In the rows, 128 means zero.
A state moves one step at a time under one of 7 hidden systems, and each row is a state written as 22 numbers. Each run below is a few steps of one system.
Q_358, path 1 (11 x 22):
[[148 108 106  86 142 116  56 114 124 136 183 118 118  79 123 104  95 182
  119 144 140 113]
 [ 75 105 161  98 131 192 159 147 125 157 177  89 160 139 121 150 131 106
  138 110  81 122]
 [125 171 122 171 120  62 147 140 188 150 101 122 153 131 109 112 137  87
  113  87 107 152]
 [166 148 102 169 128 127 142 118  96 138  77 126  94 128 191 162  86 151
  171 137 167 131]
 [146 116 185 118 107 170 111  96 103  96 145 140 122 137 117  65 129 181
   95 129 168 114]
 [117  77 119  85 133 141 171 113 107 129 120 139 119  91  75 129 151  67
  113 157  75 114]
 [103 161  92 138 174 113 106 157 177  96 120 190 160 144 129 184 154 113
  130 107 132 130]
 [177 112  96 126 111  92  62 136 122 153 141  68 119 127 154 168 102 175
  117 125 131 143]
 [ 91 106 196 149 116 148 164 129 101 144 190  89 132 166 137 103 145 143
  170 138 139 138]
 [117 152 111 147 136 100 156 115 151 138 121 144 140  68 101  43 104  79
  131 127  99 131]
 [128 163  90 115 131 187 151 137 129 134  64 171 135 109 170 180  97 142
  140 103 142 111]]
Q_257, path 2, 11 rows:
[[157 117  37 130 147 127 128 169 117 163 101 130 121  93 168 145 107 103
  163 148  98 134]
 [ 99 160 194  86 141 148 106 112 126 101 134 138 156 138 145 106 131 188
  151 110 187 139]
 [150  96 133 145  96 125 175  85 117 171 129  94  87  96  90 130  97  96
   90 126  89  96]
 [111 156 121 169 171 152 129 173 151  91 118 175 151 190 152 143 163  89
  143 118 131 136]
 [179 113  96  91  92  81  90 111 118 126  81 109 141  77 122 119 122 179
  103 134 141 157]
 [ 70 104 160 130 135 176 164 118  93 131 188 128 108 146 135 178 125 138
  173 153 133 105]
 [162 128 130 161 141 104 101 129 176 138 157 134 142 126  92  53 133 110
   72  93 112 118]
 [104 141  81  96 143 131 150 154 115 130  73 116 154 101 158 175 117  89
  178 143  94 160]
 [120 163 180 131  98  99 110 104 148 129 140 145 111 148 129 129 130 204
  120 102 200 119]
 [177  75 107 160 142 166 156 121  89 166 137  93  94 119 138 121  98  87
  123 145  88 102]
 [ 93 157 153 132 145 146 125 146 145  59 109 167 186 157 121  92 168 113
  128 121 135 161]]
Q_196, path 3 (11 x 22):
[[124 125 115 175 133  83 136 109 148 151 157  68 138 102  99 126  91  73
  120 121  67 138]
 [134 172 100 195 108 140 132 158 144 138  99 115 168 151 186 150 102 154
  151  90 139 156]
 [168 116 159 108 111 144 175  89 110 174  83 143 109  99 139 116 119 180
  129 101 178 105]
 [120  99 149 149 186 179 174  98 104  96 131 177 114 135 113 137 139  80
  139 151 125  95]
 [143 131  92 134 120 121  86 126 153  62  99 163 162 123  89 136 147 112
   56 125 103 139]
 [129  84  88  94 102  97 107 160 121 153 145 115 131 134 131 209 166 171
  135 142 127 141]
 [123 110 164 154 157  91 102 101 135 149 220 106 122 122 118 102 117 168
  151 128 156 117]
 [119 120 108 163 127 162 150 125 116 134 140  79 179  83 136  84  79  99
  140 126  71 150]
 [ 99 182 122 140 105 148 173 150 173 156  87 164 166 128 144 153 125 141
  130  65 138 128]
 [186 115 142 124 153 113 154  83 121 165  78 137  70 121 124 175 112 121
  114 109 154  87]
 [152  93 155 174 164 168 120 106  88  55 128 138 136 176 135 144 147 120
  122 154 142 131]]
Q_47, path 4:
[[110 138 141 124  99  76 109 100 140 165 187  82 114  81 107  82  86 153
  133 129 126 127]
 [114 156 114 169 129 177 176 171 141 182 139 128 120 143 165  94 103  90
  157 103 105 110]
 [171 161 144 102 128 114 142 120 158 140  33 144 146 119 124 108 137 118
   92  76 144 135]
 [131 134 147 123 115 120 156  87  88 113  85 137  59 142 137 198 117 132
  146 159 163 109]
 [146 108 142 159 114 169  92 128 107  63 161 154 113 176 114  91 148 136
   82 155 137 116]
 [116  86  86  69 137 120 112 164 107 112 128 119 151 104 110 120 163  89
  141 178  78 158]
 [ 61 175 136 103 155  88  90 139 176 128 185 142 146 119 120 147 126 150
  157 113 144 129]
 [159 131 110 154 110 107 109 134 148 197 166  65  95 121 133 114  76 118
  105 104  97 108]
 [131 154 171 144 132 160 175 157 126 155  83 101 154 171 171  97 137 105
  161  93 135 154]
 [148 149 143 120  95  83 165  78 125 121  57 166 104  88 105  97 129 143
  117 130 169 127]
 [131 129 102 133 137 185 130 129  95 102 124 185  62 149 149 168 111 121
  131 163 146  81]]
Q_719, path 5 (11 x 22):
[[123 128 156  98  88  82 120 143 169 159 148 130  98 161  77 132 178 123
   73 106 125 112]
 [157 101 124 145 182  95 119 143  94 140 131  95  93 162 167 151 137  99
  190 167 137 142]
 [105 188 153 130 114 131  80 122 131  70 135 120 148 126 138  49  94 145
  129 134 146 156]
 [105 115 109  87  57 154 180 142 106 171 123 124  86 101 114 110 124 111
  125 152  94 108]
 [124 146 153  89 213 128 114 147 166 144 133 169 106 159 123 142 154  82
  134 103 139  93]
 [172 141 131 139 114  78  88 101 110  92  73  62 111 142 129 143 103 102
  103 145 112 164]
 [ 73 152 144 141  65 157 139 171 110 107 155 140 117 184 151 121 154 157
  155 153 150 141]
 [160  90 121  88 149 111 116 133 124 157 158 151  97  93 100  39 146 115
  122 153 125 104]
 [ 93 161 125  83 182 151 117 117 116 105 107 104 127 106 145 172  79  75
  162 141  99 130]
 [108 176 160 134  64  94 112 136 172 128 128 102 116 169  96 127 136 118
   68  92 118 134]
 [159  95 118 138 125 109 155 174  95 174 118 117  85 172 164 129 170 117
  175 159 141 137]]
Q_196, path 6:
[[142 158 153 123 152 125  76 160 115 124 131  96 101 197 189 142 124 143
  165 132 168 142]
 [134 125 185  97  83 127 141 105  89 121 115  91 110 120 119  36 125 137
  130 153 140 147]
 [ 77 157 100 123 127 150 166 177 130 125 129 179 108 134 133  91 143  69
  166 160 105 123]
 [146 190 112  68 148 103  61 141 168 121  89 147 100 124 129 117 107 111
   97 109 140 119]
 [126 118 168  75 117 137 111 139  87 127 116  61  90 181 148 173 135 113
  143 154 124 141]
 [114 145 175 163  93  93 127 136 129 111 160 127 102 174 114  43 158 121
  129 150 149 141]
 [136 142  61 103 127 117 121 171 115 137  98 138 119  87 153  68 113  96
  164 169 103 148]
 [ 81 196 152  54 144 156  94 147 147 121 126 149 117 138 153 137 108 142
  148 110 156 116]
 [140 126 181  89 106 121 131 112 118 151 120  72  65 155 100 117 121  74
   91 131 102 109]
 [128 149 132 175 133 102 125 176 124 100 113 125 122 199 156 100 165  81
  156 152 129 164]
 [144 162 103  86  86  91  98 132 114 115  80 144 109  92 144  72 115 165
  140 157 162 151]]
Q_157, path 7 (11 x 22):
[[146 164  66 176 122 135 116 167 115  87  79 162 129 144 175 108 119 109
  150 155 132 154]
 [153 100 126  47 111 143 103 126  88 122 103 146 119 103 138 109 144 191
  133 155 167 131]
 [ 88 106 187  88 147 147 120 110 125 129 203 120  88 152  88 144 138 110
  115 140 118  88]
 [107 164  88 155 139  92 101 164 179 119 146 122 144 136 107 117 126  59
  106 117  71 142]
 [124 152  87 110  98  90 133 166 123 149  76 106 155 111 175 148 128 155
  181 133 136 181]
 [142 127 189 121 102 123 134 104  98 160 147 108  74 144 147  90 117 183
  150 135 187 112]
 [130 127 152 137 148 189 138 122 119 116 151 123 105 137 110  60 105  58
  101 137  87  97]
 [ 95 172 100  96 127 138 134 155 153  82  65 180 164 123 119 137 151  90
  117 121 110 149]
 [146 131 111  87 106  76 105 129 119 143  96 132  75 139 139 206 139 160
  135 144 164 125]
 [151 100 153 149 145 133  70 139 103 124 199  73 102 179 146 113 122 136
  130 152 131 126]
 [ 96 117 122 127 107 128 138 145 130 108 154 121 177  99  97  40 144  99
  127 148  80 160]]
Q_257, path 8:
[[ 94 141 174  99 148 143 170  75 112 137 125 158 122  88 134 146 106 172
  173 122 181 108]
 [163 127 150 192 142 158 140  84 145 136 137 118 112 134 109 134  87 103
   71  86 115  85]
 [149 115 100 156 131 150 147 168 130 105  67 128 190 159 146 158 167  98
  120 113  99 170]
 [129 105 118 122 100  71 129 104 117 111 115 159 144  99 117 154 164 205
  146 148 176 153]
 [122  87 112 163 156 163 124 100 110 143 212 128 113  97 128 147  85 151
  141 141 122  88]
 [118 133 141 132 160 163 124 149 170 134 148 113 207 124 115  86 131 103
  104  75  87 142]
 [114 147 113 112 115  65 177 122 151 164  62 125 153  90 123 171 138 122
  156 105 126 156]
 [145 152 140 189 141 119 131 102 122 134 136 145  95 149 171 165  98 180
  161 119 194 108]
 [185  86 131 164 124 199 133 118  95 125 125  99 158 121 142  74 105 136
   97 118 111 129]
 [ 86 108 133 114 123 147 188 122 129  96 100 175 182 110  90 137 180 108
  126 130 109 144]
 [138 130  85 143 147  72 103 100 163 128 137 172 116  97 105 200 121 154
  106 115 147 104]]
Q_900, path 9:
[[113 140 124 176  98  59 163 111 134 181 141  89 112 114 140 171 105 151
  170 121 138 140]
 [158 145 131 178 158 180 128 141 119 148 145 141 122 142 185  70  92 150
  157 112 162 111]
 [161 116 134  84 123 165 163 102 108 121  47 145 149  78 115  82 123 115
  104 119 120 131]
 [ 92 142 131 138 116 134 162 100 138  95 102 183 116 138 102 221 142 126
  111 122 141 106]
 [187  88  91 170 150 116  73 141 140 131 170 130 104 159 120 157 140 131
   80 126 120 103]
 [133  68 131  99 122 142 110 144  87 116 144  77 189 124 140 121 157 162
  149 152 112 178]
 [ 69 146 145 143  92  82 158  96 145 132 170 143 145  80  96  93 125 167
  152 131 146 137]
 [123 146  95 142 181 157 144 141 157 191 159 141 120  95 151 135  78 107
  153  94 111  87]
 [174 156 153 111 143 153 111 129 145 127  55 104 175 142 155 124 118 132
   99  69 138 148]
 [151 112 141 167  76  95 189  88  96 123  67 122  98 137 120 172 142 132
  124 144 146 136]
 [139 104  98 184 148 169 120 133 106  91 171 196 101 150 141 126 137 143
  132 162 153  96]]
Q_157, path 10 (11 x 22):
[[ 85 179 163 136 160 153 120 133 137  55 118 176 151 158 135  92 140 110
  145 133 154 140]
 [145 125  78  74  78 104 116 122 122 132  87 139  83  86  99 150 118 121
   85 152 106 115]
 [108 126 147 114 158 159  97 177 123 131 171 120 121 200 168 178 154 140
  162 129 147 125]
 [154 114 135 124 116  51  92 117 139 125 141  91 127 110  86  57 141 109
  100 144 110 154]
 [ 55 148 110 129 113 163 169 151 105 132 148 123 135 112 157 143 102 113
  197 157 104 141]
 [151 175 136 108 103 107 106 145 174 164 117 165 102 131 131  69 130 162
   98  88 171 106]
 [145 111 157  88 157 161 149 123  89 145  91  68 104 141 144 152 111  66
  146 137  94 127]
 [101 179 158 168 103 112 104 122 142  48 120 158 130 176 116 107 145 130
  106 136 158 148]
 [155  89  50 101  96 128 128 153  95 147 111 137  81  98 129 136 128 110
  125 179  96 117]
 [ 98 140 164  84 179 146  82 156 140 116 175 145 147 160 152 123 154 161
  165 121 168 131]
 [126 124 138  99  92  72 118 101 140 149 140  73 107  92  73 102 110  95
   88 132  83 131]]
Q_719, path 11:
[[104 108 136 124  99 114 169 105 154 136 128 175 120 127  70 195 170 134
   85 108 130  99]
 [176  87  89 184 185  96  93 139 132 135 160 126 122 154 142 181 142 126
  134 134 129 121]
 [125 128 126 142 122 134  88 128 114  89 138  87 205 111 154 104 111 181
  145 127 134 183]
 [ 82 114 136 127  75 137 197 105 124 168 158 140 140  72 103 105 121 164
  144 126 126 118]
 [149 129 103 145 201 140 151 131 167 186 137 169 118 105 131 141 110  96
  131  85 123  78]
 [180 145 126 137 141 126 105 114 138 110  48  94 171 134 148 171 110 128
   97  84 127 159]
 [115 115 156 169  58 134 168 114 105 106 116 143 134 162 126 160 165 187
  124 132 167 140]
 [159  72  93 166 162 143 130 128 115 130 182 188 116 108 120  88 146 145
  133 156 140  95]
 [121 119  85  94 177 163  96 118 126 100 125 120 190  64 129 146  89 118
  128 126  88 141]
 [ 80 142 147 123  78 102 150 111 166 147 140 103 162 117  89 189 131 150
  101  86 110 135]
 [165 102 120 197 147  87 158 146 144 198 153 124 112 156 147 148 151 137
  154 105 147 118]]
Q_900, path 12:
[[ 75 189 142 181 112 121 156 145 138  97 134 164  92 174 136 113 130  87
  156 146 140 125]
 [174 139  74  91 155 123  82 170 133 141 107 153  75 124 141  86 120  84
  117 150 115 109]
 [101 141 182  36 120 147 103 131 102  92 100 100 118 162 130 154 145 123
  130 145 134 147]
 [100 142 158 163  95  71 134 114 142 118 166 116  74 160  80 113 142  80
  105 151 112 118]
 [115 135  76 128 166 140 103 199 125 131 154 125 123 151 165 111 132  76
  174 161  96 140]
 [120 175 149  44 106  92  79 142 138 119  97 112 124 117 132  72 127 146
  129 131 150 157]
 [ 86 151 176 110 111 118 175 108 117 159 134 101  55 145 118 150 110  83
  151 141 121 102]
 [135 171 129 172 163 147 102 164 150  94 129 144 113 187 143  84 127  61
  116 125 114 122]
 [152 130  90  63 103  98 106 162 106 118  57 114 113 120 134 118 145  98
  129 164 107 162]
 [ 73 159 177  93 102 115 116 123 117 103 154 143  70 171 122 153 145 146
  147 159 169 116]
 [138 116 133 134 157 123 104 138 135 139 185 109  80 142 102  72 118  58
  109 149  88 100]]
Q_358, path 13 (11 x 22):
[[169 115 125 128 129 198 107 114 116 137 130 134 111 137 152 175  92 177
   91 101 151  86]
 [156  64 184 123 124 128 142 117 115 124 132  92 154 162  90 115 186 116
   90 120 109 144]
 [ 96 121  99 165 157  65 160 108 126  97 122 153 140  97 104 153 144  88
  173 167 113 151]
 [129 145  66 153 140 144  84 140 147 125 166 169 145  95 157 140  88 189
  136 118 152 111]
 [151  81 163  84 113 169 134 132 119 192 151  72 153 121 132 126 129 169
  111  91 119 122]
 [ 97 136 191 160 145  95 191  94 144 129 116 108 146 139  94 133 147  71
  138 108 112 140]
 [157 157  61 212 132 111 130 113 132  98  92 168 123 103 144 132  87 116
  128 134 131 126]
 [169  90 119 106 110 183 118 133  96 133 118 152 142 122 157 131 138 213
  122 125 172 118]
 [116  79 195  74 149 110 143  82 126 138 157 110 132 112  66 129 161 121
  109 126 119 116]
 [ 99 133  90 185 173 119 141 127 150 103 145 140 148 121 110 176 116  59
  134 132  78 128]
 [160 135  66 171 104 122  97 168 146 139 119 133 174 127 169 139 124 189
  127 103 143 156]]
Q_47, path 14 (11 x 22):
[[108 138  75  90 120 180 138 175 143 136 111 144 144 106 118 121 123  67
  105 124  60 121]
 [113 164 149  96 145  74 112 138 181 141 103 132 133 158 115 197 159 123
  116  86 144 133]
 [168 125 153 172 120  75 102  97 103 140 148  71  64 156 142 135  99 137
  136 148 152 124]
 [124 129 141 145 101 184 140 159  90 106 130 119 143 150 161  39 128 127
  151 154 126 153]
 [104 135 107  56 115 121 156 136 147 139  95 188 139  70  93  93 153 119
  123 130 120 123]
 [114 163 117 116 177 121 107 119 157 135 143 160  75 137 125 204 102 103
  123 117 136  78]
 [167 130 153 156 108 133  76 131 124 105 130  53 122 188 133 136 113 114
   76 115 107 144]
 [108 111 152 122  86  95 165 153  96 130 115  98 142 148 135  92 178 126
  175 164 129 181]
 [113 157 111 115 149 104 124 125 144 134 151 202 106  82 124  60 122 153
  159 143 171 105]
 [136 148  93  89 145 191 103 137 134 146 124 125  98 104 140 143  67  95
   99 115  90  85]
 [109 146 185 116 106 134 141 137 151 123 103  93 148 190 110 175 160  97
   90  87 108 142]]

Name the system that made each run.
path 15 (2 x 22):
[[101  73 168 134 134 150 151 101  94  75 164 141 146 137  87 112 172 117
  125 168 119 133]
 [ 95 131  57 151 147  87 115 136 148 110 169 160 130  84  99 127 119  90
  141 164  89 129]]

Q_719
path 16, 2 rows:
[[108 138 192 103 146  89 130 100 166 117 132 113 173 120  74  88 155 108
  100  95 119 146]
 [104 152  83 177 130  88 154 128 135 145 118 101 118 114 144 192  91  88
  166 137  96 142]]

Q_900
path 17:
[[173  71 141 110 137 109 169  92 109 153  96 150 150  77 108  90 160 164
  131 125 154 131]
 [ 88 126 130 155 160 163 154  70 119  89 143 162 149  88 118 191  92 143
  143 129 136 107]]

Q_900
path 18:
[[147 110 108  68 145 192 113 138 104 153 146 158  85  93 138  83 101 135
  127 147 129  80]
 [ 86 150 164  85 155 174 135 123 151 103 123 125 148 138  95 148 125  64
   95 104  84 113]]

Q_47
path 19 (2 x 22):
[[168  65  81  80 113 140 160 145 112 169  97 155 118  92 109 131 164 121
  109 143 105 111]
 [ 90 129 172 109 176 129 104 103 135  77 153 157 157 146 114 187 152 160
  138 122 164 130]]

Q_900
path 20 (2 x 22):
[[105 164 173  82 182 165  99 128 111 100 138 131  86 154 151  96 106  91
  160 151 143 108]
 [136 161 153 100  68 118 111 121 137 114  96  90  93 140  95  97 111  89
   61 123  98 129]]

Q_257
path 21, 2 rows:
[[152 108 125 146  81 152 173 108 129 151 109 147  77 132  90 147 128 100
   64 115 105  80]
 [152 106 106 136 192 143 107 171 132 102 112 161 149 183 147 176 179 100
  133 128 127 134]]

Q_719
path 22:
[[123 117 131 130  81 133 156 161 126 177 140 113 173 118 154  76 147 191
  161 109 146 157]
 [115 149 178 102 153 105 179  74 137 174 114 127 105  80 110 105  98 116
  154 104 147 104]]

Q_358
path 23:
[[172  88 136 181  87 140 137 144 107 168 159 112 114 166 156 118 145 190
  130 123 161 122]
 [154  83 148 105 179 164 161 113  95 130 110 140 162  91 128  57 143 116
  154 139 127 135]]

Q_47
path 24:
[[145 124 185 113 124 140 167 108  87 122  72 138  80 175 147 160 153 135
  145 138 176 118]
 [148 105 137 146 129 127 124 109  99  69 132 176  88 144  97  74 157 106
  104 180 140 113]]

Q_196
path 25:
[[113 124  90  98  76 145 121 146 122 133 124 103 194  69 133  87 111 166
  129 127 101 168]
 [ 85 123 159  91 136 129 189 107 150 189 150 153 121  95 107 162 135 146
  152  97 142  92]]

Q_719
path 26:
[[ 56 186 141 119 115 126 120 150 145 119 160  92 108 149 124 130  96  68
  144 138  86 133]
 [136 183 117 121 116  96 108 192 162 163 111 113  98 171 150  81 135  82
  132 114 118 139]]

Q_900
path 27 (2 x 22):
[[126 138 119 178 113  54 147 135 164 145 105  96 158 147 114 180 151 100
  123 100 105 163]
 [173 130 123 172 127  86 118 132 112 151 118 122 114 142 181 122 126 188
  173 131 191 147]]

Q_47
path 28, 2 rows:
[[ 89 147 131  93  86  74 146 107 144 120 118 140  85 106  66 136 137  84
  101 151 101 119]
 [102 151 111 137 167 135  92 182 149 133 176 132  99 189 153 177 132  92
  150 132 117 111]]

Q_900
path 29, 2 rows:
[[165 114 137 103 177 141 132 104 122 124  62  83 177 103 131 153 111  86
  117 100  94 151]
 [ 89 148 157 172  72 116 168 109 127  95 109 144 128 168 119 197 154 153
  125 125 156 138]]

Q_196
path 30, 2 rows:
[[121 139 116 175 163 160 116 117 110  56 147 173 134 121 133  67 110 106
  142 168 133 128]
 [116 137  91  67  85 171 109 132 144 115 105 141 159  81 102 137 111 139
   71 111  93 121]]

Q_257
